128 stands for zero in the data rows.
Some points, each followed by its number:
tensor([126, 167, 122, 144, 160, 155, 107, 107, 103, 100, 144,  89, 115, 115,
        115, 114, 158, 118]) 0
tensor([109, 163, 110, 111, 153, 127, 149, 167, 116, 105,  98,  98, 115, 130,
        113, 110,  98, 113]) 1
tensor([147,  89, 119, 119, 101, 107, 153, 163,  93, 116, 103,  89, 121, 131,
        105, 122, 140, 132]) 2
tensor([124, 121, 137, 160, 119, 156, 158,  93, 116, 117,  93, 158, 102, 123,
        110, 118, 107, 160]) 3
tensor([115, 153, 105, 126, 124, 125, 116, 116, 121, 100, 144, 130, 152, 116,
        139, 125, 167, 169]) 4
tensor([132,  93, 129, 124, 125, 134, 140,  98, 167, 104, 167, 103, 198, 178,
        188, 112, 167, 102]) 5
tensor([181, 163, 105, 145, 124, 166, 140, 116, 140, 138, 158, 130,  93, 117,
        126, 100, 144, 119]) 6
tensor([122, 140, 101, 110, 122, 127, 149, 149, 135, 118, 149, 144, 114, 120,
        117, 128, 163, 103]) 7
tensor([169,  89, 125, 150, 120, 153, 153, 158, 107, 118, 126, 163, 106, 118,
        100, 108, 126, 132]) 8
tensor([102, 126, 144, 120, 106, 131, 140, 116, 163, 130,  89, 103, 156, 165,
        158, 123, 130, 158]) 9
tensor([115,  89, 123, 123, 148, 133, 107, 130,  93, 159, 158, 149, 135, 135,
        122, 132, 112, 107]) 10
tensor([ 88, 112, 126, 132, 117, 117,  98, 116, 126, 125, 163, 158, 103, 119,
        113, 121, 153,  90]) 11
tensor([105, 107, 178, 133, 115,  96, 163, 112, 163, 124, 112, 140, 152, 151,
        159, 118, 130, 132]) 12
tensor([147, 130, 120, 103, 156, 107, 121, 126, 149, 131, 121,  89, 123, 119,
        137, 134, 158, 112]) 13
tensor([113, 130, 122, 150, 114, 127, 153, 144, 107, 108, 116, 149, 130, 118,
        116, 134, 153, 156]) 14
tensor([123,  98, 124, 100, 105, 133, 126, 163, 144, 128,  93, 116, 132, 113,
        136, 173,  93, 110]) 15
tensor([105, 153, 136, 108, 218, 126, 130, 167, 126, 110, 130, 107,  98, 106,
        127, 104, 140, 147]) 16
tensor([101, 107, 122, 108, 135, 135, 116, 103, 103, 162, 167, 103, 106, 123,
        160, 132, 149, 103]) 17
tensor([108, 103, 125, 163, 112, 132, 158, 121, 130, 121, 126, 167, 114, 128,
        107, 116,  93, 135]) 18
tensor([125, 107, 201, 109, 111, 123,  89, 135, 167, 105, 121,  98, 206, 196,
        211, 182,  98, 117]) 19
tensor([105, 116, 131,  87, 108, 115,  93, 140, 130, 136, 107, 112, 155, 157,
        141, 103, 163, 172]) 20
tensor([107, 135, 208, 124, 118, 139, 163, 130, 149, 133, 107, 107, 117, 174,
        155, 119, 107, 180]) 21
New points follow, each followed by the numbers of its three nearest points above, looking only along the 8 directions in which the numbered points spread most, nearest first.
tensor([131, 116, 110, 120, 102, 128, 126, 103, 158, 110,  98, 130, 148, 119,
         83, 148, 116, 111]) 14 15 7
tensor([169, 140, 127, 139, 133, 147, 149, 158,  89, 126, 130, 153,  99, 121,
        118, 107, 130,  97]) 8 6 7
tensor([112, 112,  97, 114, 159,  95,  89, 144, 140, 146, 116, 116, 125, 119,
        146, 150, 126, 113]) 13 10 15
tensor([191, 126, 124, 128, 127,  86, 112, 153, 153, 127, 158, 135, 117, 127,
        132, 109, 158, 118]) 7 13 6
tensor([100,  93, 139, 132, 111,  95, 167, 126, 103, 149, 116, 167, 127, 144,
        137, 133, 135, 189]) 14 18 12
tensor([131, 144,  91, 142,  94, 158, 126, 144,  93, 129, 158, 149, 108, 109,
        113, 117, 112, 115]) 8 7 14
tensor([114, 116, 100, 115, 122, 113, 103,  89, 126, 238, 167, 107, 148, 204,
        170,  99, 167, 111]) 17 5 10
tensor([142, 112, 112, 113, 115, 115, 140, 121,  89, 135,  98, 140, 124, 102,
        113, 131,  98, 101]) 8 15 2
tensor([113, 167, 130, 177, 181, 145,  93, 107,  98, 125, 149, 144, 110, 114,
        104, 131, 149, 121]) 0 11 4
tensor([121, 130, 118, 115,  88, 138, 121, 153, 158, 121,  89, 144, 165, 115,
        134, 169, 107, 143]) 15 14 9
tensor([117, 158, 104, 118, 155, 141, 144, 153,  98, 137, 135,  98, 107, 114,
        113, 115, 149, 132]) 0 1 13
tensor([106, 167, 121, 207, 178, 155, 135,  89, 121, 130, 126, 158, 119, 114,
        132, 121, 103, 124]) 3 18 0
tensor([105, 135, 155, 111, 126, 108, 116,  93, 163, 104, 121, 116, 191, 115,
        157, 225, 103, 129]) 19 9 15
tensor([114, 144, 117, 125, 168,  98, 130, 135, 158, 124,  89,  93, 141, 114,
        128, 160, 135, 117]) 1 13 7
